A =
[[138 122 122 127 135 146 124 146 115 107 146]
 [140 136 145 134 107 150 117 123 135 130 145]
 [111 126 130 144 137 126 123 126 132 135 136]]
A[0][0] = 138
A[0][8] = 115
A[1][9] = 130
A[1][8] = 135
A[:, 4] = [135, 107, 137]
A[1][2] = 145
A[0][1] = 122
A[1][10] = 145
A[:, 10] = [146, 145, 136]
A[0][6] = 124
A[1][1] = 136

X = [114 107 146 110 156 154 114 139 122 129 156 132]
X[0] => 114
X[1] => 107

m =
[[121 123 112 122 132 127]
 [125 130 123 132 115 131]
 [117 121 100 121 120 132]
 [124 126 128 123 134 121]
 [123 128 118 126 132 126]
 [126 131 130 133 116 129]
 [122 125 118 123 133 124]
 [124 129 120 132 115 132]
 [124 129 119 131 115 132]
 [125 128 132 124 134 120]
 [124 129 120 133 115 131]
 [121 127 113 129 114 132]
 [121 122 111 122 132 127]]
Indices start at 0.
(0, 0): 121
(4, 0): 123
(9, 3): 124
(6, 4): 133
(12, 3): 122
(2, 4): 120
(2, 1): 121
(4, 1): 128
(4, 4): 132
(7, 1): 129
(10, 2): 120
(12, 2): 111
(11, 4): 114
(8, 0): 124
(11, 3): 129
(1, 3): 132
(1, 5): 131
(9, 4): 134
(3, 5): 121
(7, 3): 132
(3, 0): 124
(8, 3): 131
(12, 5): 127
(6, 2): 118
(0, 5): 127
(8, 5): 132
(1, 4): 115
(5, 1): 131
(12, 0): 121

arr =
120	131	119	134	144	109	135	148	134	112	108
117	155	108	145	124	146	154	104	116	154	129
156	153	101	141	115	129	118	140	145	104	104
128	103	123	141	125	108	133	112	132	154	99
139	156	140	102	157	122	154	152	144	149	150
150	148	107	149	145	108	145	146	102	109	129
157	101	117	124	142	135	116	100	148	147	131
147	124	104	155	151	134	143	133	101	106	144
127	129	120	132	152	113	114	113	149	149	136
153	154	110	109	151	136	101	110	133	149	124
123	127	155	122	154	107	101	105	133	151	102
130	117	110	156	113	115	138	141	135	113	145
117	101	129	134	104	110	151	139	154	126	112
130	123	143	124	145	113	150	106	140	126	127
128	153	111	106	139	147	105	103	143	133	122
111	152	143	139	104	120	127	135	139	134	147
arr[0, -11]: 120
arr[:, 6]: [135, 154, 118, 133, 154, 145, 116, 143, 114, 101, 101, 138, 151, 150, 105, 127]
arr[3, -8]: 141
arr[14, 2]: 111
arr[5, 6]: 145
arr[-13]: [128, 103, 123, 141, 125, 108, 133, 112, 132, 154, 99]
arr[-12]: [139, 156, 140, 102, 157, 122, 154, 152, 144, 149, 150]
arr[-6, -7]: 154
arr[:, 1]: [131, 155, 153, 103, 156, 148, 101, 124, 129, 154, 127, 117, 101, 123, 153, 152]
arr[5, 10]: 129
arr[3, 2]: 123
arr[-11, 2]: 107
arr[-10]: [157, 101, 117, 124, 142, 135, 116, 100, 148, 147, 131]
arr[5, -11]: 150
arr[7, 9]: 106
arr[:, 3]: [134, 145, 141, 141, 102, 149, 124, 155, 132, 109, 122, 156, 134, 124, 106, 139]
arr[-9, 5]: 134
arr[7, 7]: 133
arr[8, -8]: 132
arr[-10, -11]: 157
arr[14]: [128, 153, 111, 106, 139, 147, 105, 103, 143, 133, 122]
arr[13, -6]: 113
arr[-4, -4]: 139
arr[9, -8]: 109
arr[-4, -5]: 151
arr[:, 4]: [144, 124, 115, 125, 157, 145, 142, 151, 152, 151, 154, 113, 104, 145, 139, 104]
arr[-8, 6]: 114
arr[10, -3]: 133
arr[13, -2]: 126
arr[-14, -4]: 140
arr[-6, 6]: 101
arr[5]: [150, 148, 107, 149, 145, 108, 145, 146, 102, 109, 129]
arr[9, 8]: 133
arr[9, 1]: 154
arr[3, -11]: 128

grid =
[[116 130 112 113 132 115 140 110 131 136 145]
 [113 128 112 115 135 113 144 110 130 134 148]
 [120 138 115 134 142 108 148 109 123 135 144]
 [127 127 123 117 131 114 143 111 123 141 141]
 [124 128 114 130 137 111 142 107 124 138 141]
 [128 127 124 118 131 115 143 112 122 141 141]
 [131 130 128 125 124 131 125 128 129 130 139]
 [122 127 120 121 120 124 133 122 123 141 139]
 [117 126 119 119 131 119 146 118 125 137 143]
 [122 128 117 122 135 106 142 111 127 141 144]
 [129 142 115 130 132 115 139 107 127 144 138]
 [122 141 112 131 139 108 143 106 125 136 144]
 [121 127 120 122 122 124 133 122 122 139 140]]
grid[0,0] -> 116
grid[6] -> [131, 130, 128, 125, 124, 131, 125, 128, 129, 130, 139]
grid[11,0] -> 122
grid[6,6] -> 125
grid[4,0] -> 124
grid[11,2] -> 112
grid[10,0] -> 129
grid[10,6] -> 139
grid[9,5] -> 106
grid[0,4] -> 132
grid[4,6] -> 142
grid[:, 6] -> [140, 144, 148, 143, 142, 143, 125, 133, 146, 142, 139, 143, 133]
grid[:, 0] -> [116, 113, 120, 127, 124, 128, 131, 122, 117, 122, 129, 122, 121]
grid[11,7] -> 106
grid[8,8] -> 125
grid[3] -> [127, 127, 123, 117, 131, 114, 143, 111, 123, 141, 141]
grid[:, 5] -> [115, 113, 108, 114, 111, 115, 131, 124, 119, 106, 115, 108, 124]
grid[0,3] -> 113
grid[7,3] -> 121
grid[:, 3] -> [113, 115, 134, 117, 130, 118, 125, 121, 119, 122, 130, 131, 122]
grid[9,6] -> 142
grid[:, 8] -> [131, 130, 123, 123, 124, 122, 129, 123, 125, 127, 127, 125, 122]
grid[1,5] -> 113
grid[0,10] -> 145
grid[10,1] -> 142
grid[1,6] -> 144
grid[:, 1] -> [130, 128, 138, 127, 128, 127, 130, 127, 126, 128, 142, 141, 127]
grid[0,8] -> 131
grid[2,5] -> 108
grid[9] -> [122, 128, 117, 122, 135, 106, 142, 111, 127, 141, 144]
grid[8,3] -> 119
grid[1,9] -> 134
grid[1,2] -> 112
grid[4] -> [124, 128, 114, 130, 137, 111, 142, 107, 124, 138, 141]

x =
[[121 146 120 109 108 111 114 137 133 130 135 112 121 140]
 [131 113 132 134 137 136 137 119 124 127 121 132 127 115]
 [131 109 133 134 138 137 138 117 124 127 119 132 126 111]
 [124 122 129 122 138 118 120 129 136 124 121 118 132 116]
 [121 139 121 113 113 114 116 134 130 128 132 115 122 135]
 [139 121 139 109 122 122 138 128 146 144 129 112 110 109]
 [112 140 115 140 132 125 110 131 113 110 127 137 146 148]
 [129 116 129 136 136 134 133 120 122 124 121 135 130 119]
 [122 122 129 117 142 110 114 131 141 122 119 112 134 111]
 [121 140 120 113 112 113 115 134 130 127 132 115 122 137]
 [115 138 116 133 124 123 113 130 115 115 128 132 137 144]
 [132 104 133 143 145 142 140 113 119 122 116 141 131 110]
 [122 135 122 117 116 119 120 131 129 128 130 118 122 132]
 [114 139 114 135 125 123 110 129 112 112 127 135 139 146]]
Indices start at 0.
(0, 0) -> 121
(3, 12) -> 132
(9, 7) -> 134
(7, 0) -> 129
(3, 4) -> 138
(10, 7) -> 130
(3, 7) -> 129
(2, 0) -> 131
(12, 4) -> 116
(6, 3) -> 140
(3, 2) -> 129
(4, 6) -> 116
(4, 4) -> 113
(7, 10) -> 121
(6, 2) -> 115
(7, 3) -> 136
(9, 1) -> 140
(6, 5) -> 125
(5, 12) -> 110
(0, 4) -> 108
(13, 3) -> 135
(8, 1) -> 122
(2, 12) -> 126
(11, 11) -> 141
(1, 0) -> 131
(5, 6) -> 138
(4, 7) -> 134
(10, 5) -> 123
(0, 9) -> 130
(0, 2) -> 120
(0, 11) -> 112
(9, 13) -> 137
(3, 13) -> 116
(5, 4) -> 122
(10, 4) -> 124
(8, 2) -> 129
(7, 4) -> 136

M = 135,148,115,121,149,138,116,118
M[0] => 135
M[2] => 115
M[3] => 121

W =
123  128  134  143  128  128
124  129  127  113  127  128
121  128  127  125  127  128
129  129  130  115  128  128
128  129  128  115  128  128
122  127  120  103  127  128
124  128  127  117  127  128
W[-7,0] => 123
W[-4,-5] => 129
W[0,-2] => 128
W[-2,3] => 103
W[-3,0] => 128
W[-7,3] => 143
W[3,2] => 130
W[1,4] => 127
W[3,-6] => 129
W[:, -2] => [128, 127, 127, 128, 128, 127, 127]
W[2,5] => 128
W[-1,1] => 128
W[-2,5] => 128
W[0,-5] => 128

a =
[[133 132 126 144 140 126 125 115 117 113 131 136 131 126 113 119]
 [133 116 137 126 106 119 127 120 139 134 116 118 132 124 132 135]]
a[0,0]: 133
a[0,4]: 140
a[:, 12]: [131, 132]
a[1,15]: 135
a[1,5]: 119
a[0,8]: 117
a[0,9]: 113
a[:, 15]: [119, 135]
a[:, 7]: [115, 120]
a[1,11]: 118
